In the data rows, 128 means zero.
Here are some points:
[ 67 129 113 174  89 133 164 177  78 138  80 134 124 173 121 164 104 110
  84 153 144]
[136 118 159 120 134 167 161 112 107 104 113 131 131  99  88 163 105 119
 169 138 160]
[ 66 168 114 150 120 115 172 130  57 135 104 137 124 172 125 193 119 137
 100 153 133]
[130 134 152 142 110 136 101 101 119 133 125 100 126 113 153  69 116 109
 151 139  98]
[158 113 150 136 144 137 140 143 157 109 142 163 138 121  91 124 174 137
 113 118 141]
[106 158 107 153  96 139 156 171 120 135  88 122 134 154 103 175 134 159
  81 155 143]
[ 85 181 122 145 104 133 175 148  35 138  89 143 106 160 123 172 105 144
 102 139 131]
[ 86 163 101 187 134 140 220 179  48 133  64 175 127 191  86 189 128 130
  49 133 135]
[169 100 104  65 151  85 131 112 182 124 189 117 135  81 106 161 165 149
 167 100 138]
[149 106 125 140 129 121  73  99 168 123 156  94 138 111 142  75 132 107
 131 139  88]
[165  89 159 107 145 135  12  88 205 143 204  86 125  98 177   0 114  83
 198 121  97]
[101 130 149 130 128 129 115 117 107 112 128 142 126 142  78  95 135 114
 149 129 171]
[110 122 140 145 124 128 133 126  87 149 122 112 136 116 131 124  76 106
 120 146  86]
[158 126 178 115 125 139  63  79 125  99 163 136 124 130 165  58 144  93
 172  71 119]
[ 93 135 143 150  73 115 101 163 168 122 121 108 112 141 171 102 110 160
 126 147 133]
[ 39 193 121 120  98 137 255 166   0 113  58 179 116 178 104 255 134 177
  39 139 162]
[171 136 137 104 134 130 135 136 130  85 150 140 113 107 135 102 176 153
 126  68 139]
[162 105 151 130 143 119  26 107 168 144 161  75 111 103 176   0 112  85
 182 126  84]
[126 140 132 112 108 128 108 145 128 131 128 112 123 138 127 144 121 162
 123 133 140]
[ 87 163 120 138 136 124 207 102 113 126 112 163 148 126 103 185 171 167
  75 138  98]
[ 90 139 130  95  95 107 185 127  85 115 122 182 115 173 123 184 150 163
  95 114 151]
[123 101 149 154 150 136  73  95 155 150 146  66 150 109 165  47  86  73
 185 140  80]
[ 91 148 115 131  81 146 148 165 122 134 112 150 128 176  98 198 157 169
  92 141 152]
[100 134 130 157 104 123 124 146 159 136 140  80 144 117 161 112 144 138
 117 145  91]
[155 118 165  99 126 130  30  57 216 155 201 105 125  98 169  40 140 131
 213 116  93]
[145 121 157 179 135 162 120 159 160  92 102 147 139 115 115  79 191 139
 103 131 120]
[ 82 131 117 145 147 109 207 145 104 124 114 175 148 172 119 212 114 129
 119 108 157]
[130 139 126 146 125 135 160 121 133 121 133 165 118 133 100 149 159 123
 106 119 129]
[190 123 102  76 151 105  64  81 173 194 193  90 100  97 126 104 124 116
 171 124 109]
[160  68 118 129 110  99  53 139 209 127 149  79 154 104 101  68 145 120
 170 108 104]
[123 160 119 140 106 120 189 183  67 111  89 170 120 167 109 166 180 162
  47 117 132]
[171  81 101  98 130  95  93 113 162 140 173  84 137 107 164  68 146 119
 120  90  95]
[ 68 155 110 136 154 144 249 132  10 187  77 168 154 143  79 252  96  91
  89 150 123]
[157 137 112 121 140 127 123 157 112 117 106 129 107 138 104 123 132 118
 111 132 136]
[ 90 166 118 154 131 143 218 159  73 126  98 156 147 172 109 233 130 128
  72 128 112]
[133 138 124 103 136 102  74  98 168 126 155 152 112 146 154  82 110 133
 163 132 146]
[131  85 130 120 134 112  79  94 166 123 168 114 147 127 172 100 116  98
 166 111 122]
[172 132 120 101 158 146  91 111 145 147 142 143 104 121  97 118 111 117
 156 112 158]
[105 158 130 139 134 132 164 123 101 157 102 150 138 152  88 164 125 122
  92 146 113]
[162 135 123 148 155 156 110 123 156 144 121  96 142  74 112  95 105 112
 125 155 117]
[144 117 145 108 135 119  67  79 182 127 182  56 137  73 170  47 132 105
 183 125  71]
[101 144 140 146 126 119 167 150 133  91  98 167 133 137 107 157 133 192
  96 133 156]
[164 112 145 121 116 106  95 144 145  92 142 115 117 126 148  64 173 141
 108  90 127]
[123 138 111  90 143 115 154 106 119 158 119 142 116 117 104 195  99 122
 139 126 164]
[ 90 169  95 157 127 128 216 175  41 135  57 163 102 178  87 212  89 129
  71  67 152]
[144 144 136 128 103 148  71 134 181 162 163 114 122 141 118 106 155 145
 148 133 122]
[127 129 127 163 161 163 151 118 122 134  83 143 139 128  89 153  76 123
 139 139 148]
[138  84 151 119 133 133  96  89 173 137 171  75 165  73 161 101 136 111
 166 130 101]
[ 46 126  96 147 106 114 255 164  44 139  75 187 136 197  83 255  93 148
  72 145 163]
[ 17 185 124 179 105 150 255 175   9 115  50 192 146 180  95 255 145 159
  14 149 124]
[ 62 152 136 153  96 154 253 191  22 124  63 144 139 166  98 255 104 137
  63 149 163]
[140 147 105 126 138 141 161 132 144 135 127 139 136 112  89 169 141 132
 121 118 134]
[162  89 130 137 127 123  72 139 211 132 150 129 138 126 139  80 163 135
 144 118 121]
[102 173 126 129 118 122 166 146  37 119  74 209 106 201  74 221 112 161
  89 126 180]
[126 107 153 141 129 126 117 114 143 120 131 106 170 128 176  91 118 119
 126 128 102]
[157  70 182 114 143 154  52  72 206 110 197  89 123  81 162  37 113  90
 234 128 146]
[118 176  66  99 152  96 226 157  64 132  94 175 131 145  62 239 153 194
  50 127 169]
[131 144 135 124 104 128 137 122 118 150 150 163 122 108 109 169 171 143
 113 117 132]
[133 199 152 122 128 166 135 122  52 139 100 159 106 151 100 155 127 128
 113 135 154]
[108 100 121 119 116 123 144 154 179 107 126 114 142 113 122 166  77 149
 155 169 166]
[174 107 125  75 140 115  60  48 153  94 192 107 109 101 173  47 154 132
 179 100 115]
[101 112 120 150 167 156 210  89  61 152  92 104 152 100 105 198  75  68
 137 146 116]
[ 94  90 128 122 107 103 137 120 114 135 137 131 145 128 140 152 103 101
 143 127 118]
[130 144 101 151 142 114 147 159  82 132  92 150 115 151 166 126 132 131
  78 130 123]
[133 108 147 115 130 121 101  90 156 127 167 112 135 118 175  83 153  98
 164 106  87]
[145  96 122  61 118 104 108 114 121  88 155 102  99  71 158 132  95 132
 153 104 168]
[151 104 157 123 127 112  26 104 203 142 166  58 133  91 197   0 132 116
 178 113  68]
[195 105 125  97 146 119 116 129 119  80 165 132 112 105 172  79 206 135
 137  73 105]
[133  98 107 130 117 117 157 168 143 125 126 129 133 150  97 161 137 133
  98 115 139]
[173  50 133 119 119  88   0 111 255 137 211  62 149  90 199   0 137  96
 215 100  85]
[137 135 130 115 142 103 147 133 155 112 125 174 130 120 103 136 176 189
  97 116 136]
[ 76 172 106 132 113 127 255 154  33 115  70 180 118 167  84 242 105 163
  81 139 170]
[ 59 199 130 177  93 181 255 192  49 124  60 206 131 199  64 255 137 171
  63 144 206]
Then 24 other points, each followed by its number:
[124 142 142 153 132 129 111 141 129 133 116 101 138 128 135  66 147 124
 109 130  93] 0
[ 59 178 104 138  99 120 165 114  95 176 129 138 134 137 116 203  94 144
 137 181 109] 1
[ 96 114 128 152 106 165 146 159 143 139 109 144 149 142 101 161 108 108
 145 163 142] 2
[150 105 141 116 147 117  95 112 212 102 142 135 140 100 133  39 145 149
 157 126 124] 3
[117 107 131 134 169 147 145  60 112 156 132 110 156 108 122 105  91  71
 169 132  94] 4
[135 111 129 147 132 152 151 151  92  39 111 137 141 132 144 134 123  95
 131 131 141] 5
[ 91 174 110  98 131 127 224 159  55 116  62 183 109 157  90 239  98 163
  88 136 176] 6
[114 131 156 160 129 152 105 143 120 109 119 120 139 133 159  56 151 117
 121 114 119] 7
[158 116 132 103 142 109  90 129 113  51 122 172  92 149 159  65 138 136
 122  72 154] 8
[181  78 189 121 164 134   0  29 255 139 206  88 138  75 154   0 162  93
 216 135  69] 9
[156 108 142  70 110 117  50 123 144  96 173  49 112  85 205  76 116 131
 188 117 137] 10
[138 162 165  99 137 145  89 103 114 115 140 128 109 135 148  69 146 141
 141 124 117] 11
[133 123 196 110 133 124  49  73 184 125 196 107 123  94 156  62 151 142
 184 123 108] 12
[ 94 158 135 130 150 137 194 119 119 139 110 150 140 135  84 182 119 140
 103 143 139] 13
[ 99 174 122 123 135 136 215 163  25  87  78 224  86 192 120 194 150 142
  51  95 199] 14
[126 110 150 151 130 132 135 112 138 137 120 114 152 115 142  78 127 108
 139 130  76] 15
[102 160 139 131 114 154 191 142  15 105  96 202 111 171  98 211 152 130
  92 118 177] 16
[127 141 124 149 101 143 119 155 106 146  86 136 128 166 119 115 145 129
 112 133 134] 17
[ 54 129 135 127  93 130 202 146  56 115  98 147 126 166 135 222 111 143
 103 134 164] 18
[149 151 125  95 158 107 151 141  78  54  97 167  98 118 137 122 116 157
 111 131 175] 19
[140 123 120 119 133 114 143 174  76  77 119 198  98 163 115 130 150 129
 111  88 170] 20
[104 157 111 120 146 124 229 134  26 116  92 134 137 135  83 213 121 145
  82 128 131] 21
[ 73 171 141 136 124 174 255 142  15  99  76 185 128 142  70 255  85 137
  98 164 199] 22
[121 145 121 189 109 180 143 155  49 127  77 112 109 150 126 158  67  95
 115 137 155] 23
Which of these numbered points is nearest to each point below, ignoring the direction in which the first points spread most? Its number follows each.
[125 135 161 107 115 126  87  82 164 128 183 120 118 114 150 105 149 130
 155 131 107] > 12
[ 95 133 134 150 125 121 135 147 143  89 105 169 125 142 110 124 129 178
 109 136 156] > 3
[100 100 151 119  88 123 124 124 144 100 145  92 120 139 198 112 119 132
 165 140 152] > 18
[143 106 134 145 129 127 113 159 199 113 138 144 139 128 120 102 155 135
 120 123 130] > 3
[155 123 132 131 124 120  55 116 185 135 115 125 110 136 147  51 107 120
 159 143 119] > 17
[130 203 103  97 131  99 171 142  33 110  94 179  91 176 132 171 135 134
  92  98 152] > 14
[168 146 146 110 146 120  76 108 133 115 166 105 110 102 152  47 145 119
 152 119 111] > 11
[120 139 131 132 168 147 146  97 134 148 145 123 137  87 130 127 154 115
 128 124 146] > 13
[143 108 146 109  94 136 127 160 130  67 158  44 129  84 167 109 116 129
 161 126 139] > 10
[142  83 138 120 110 117  14 119 235 138 163 126 131 128 149  81 134 133
 224 151 130] > 2
[107 131 134 141 113 120 140 159 119 110 108 115 137 135 161 112 133 131
 108 127  90] > 0
[126 134 120 130 134 145 146 116 148 185 117 111 151 116  94 176 103 141
 132 161 127] > 13
[197 121 137  64 135 114 121 104 132  97 172 104 113  76 158 121 186 123
 158  92 101] > 21
Now 24 new points, numbered from 0 again:
[ 95 193 125 156 109 167 243 148  15 132  67 215 123 190  74 251 117 138
  64 131 158] 0
[ 38 189 115 182  83 135 252 202  30 122  47 209 128 190  66 255 146 173
  31 144 165] 1
[174  91 156  83 146 114  64  86 167  94 187 100 108  71 187  46 144 139
 193 110 124] 2
[104 143  93  81 113 118 211 168  24  84  89 154 106 144 125 239  96 158
 107 113 203] 3
[ 95 156 118 138 139 122 188 118  87 165 121 105 147 107 102 201 174 135
  72 124  83] 4
[112 138 147 167 119 156 156 155  79 103  92 153 130 150 123 123 139 122
  95 137 134] 5
[123 121 133 142 124 140  88 152 196 108 143 121 123 119 153 100 134 154
 132 141 162] 6
[ 90 158 119 165 128 154 154 110  70 161  93 119 145 154 123 175  92 103
 111 133  92] 7
[122 128 126 137 181 149 163  91  96 128 120 152 138 121 103 149 127 100
 119 131 133] 8
[131 147 166 140 121 129 122 120 116 116 127 157 115 146 123 120 136 133
 126 128 106] 9
[186  92 141 121 123 133  50 136 162 115 199 106 104 133 175  32 136 107
 156  94 122] 10
[205  86 131  90 144  72   0  84 255 170 233  47 125 101 201   0 134 105
 206 108  85] 11
[107 120 138 129 125 167 195 125  81 113 108 148 127 112 102 196  65 117
 158 151 181] 12
[181 103 130 129 140 123  26 116 215 176 174  46 141  97 139  48 131  94
 179 129 100] 13
[124 123 114 103 128  98 118  98  83 139 139  83 123 125 167 135 111 100
 130 127  98] 14
[133 122 117 133 151 124 127 133 124 142 110 152 119 133 117  86  96  95
 119 116 127] 15
[111 154 121 158 121 135 108 135 111 145 113 117 124 146 138 108  94 120
  95 136 116] 16
[145  83 106 126 118 115 103 131 161 132 149 104  82 121 153  98 119 113
 142 110 127] 17
[168 119 126 124  84 127  82 161 180 119 122 146 111 152 129 125 142 156
 134 128 161] 18
[ 60 161  91 144  94 119 220 187  55 141  73 160 125 195  80 246 114 168
  70 157 151] 19
[ 57 166 101 144 104 118 234 158   5 166  59 166 142 183 114 249 171 166
  65 160 134] 20
[168 106 154 140 124 163  21 128 202 139 144 125 113 135 144  15 111 112
 183 140 137] 21
[106 145  99 120 149 165 210 146  69 137  61 162 128 133  74 218  80 118
  96 158 164] 22
[ 80 181 112 164 109 174 253 161   0 127  77 193 109 187  53 255 108 149
  46 152 194] 23
Which of these numbered points is nearest to each point below, ignoring the direction in which the first points spread most? Its number follows each.
[ 91 174 117 137 108 141 120 135  76 126 112 133 103 146 143 107 104 128
 101 141 123] > 16
[135  99 125 130 141 153 147 128 103 113 110 110 137 134 123 148  93  91
 137 133 132] > 22
[170  98 135 126 187 126  93  82 177  79 143 103 145  89 130  54 109  73
 165 123  83] > 8
[155 118 163 121 152 130   6  79 195 133 163 126 105 129 155  19 119 107
 200 124 121] > 21
[ 80 160 101 145 111 112 255 136  36 163 113 127 160 141  74 245 159 143
  46 161  88] > 4
[ 87 153 128 150 146 130 194 120  53 145  80 158 137 157 101 197 134 117
  87 120 131] > 8
[216  45 114 103 162 112   0 107 247 144 197  19 144  59 187   0  80  69
 228 123  88] > 22
[118 160 146 157 116 151 141 131 106 125 115 114 148 117 140 108 145 133
 125 153  89] > 5
[120 121 104 139 145 143 155 132 114 132 106 154 132 135 100 139 104  98
 121 125 117] > 15
[119 107 107 164 149 139 137 151 139 114  91 160 123 163 133 150 144 118
 119 127 186] > 6
[163 145 121 145 163 154 124 122 147 140 111 105 128  87  91  81 108 106
 131 154 118] > 22
[139 136 140 123 116 125 101  89 170 148 159 132 121 115 101  92 101  98
 148 154 136] > 23
[167  95 136 132 120 131  45  94 199 167 171  77 131 118 131  64 110 102
 166 148 127] > 13
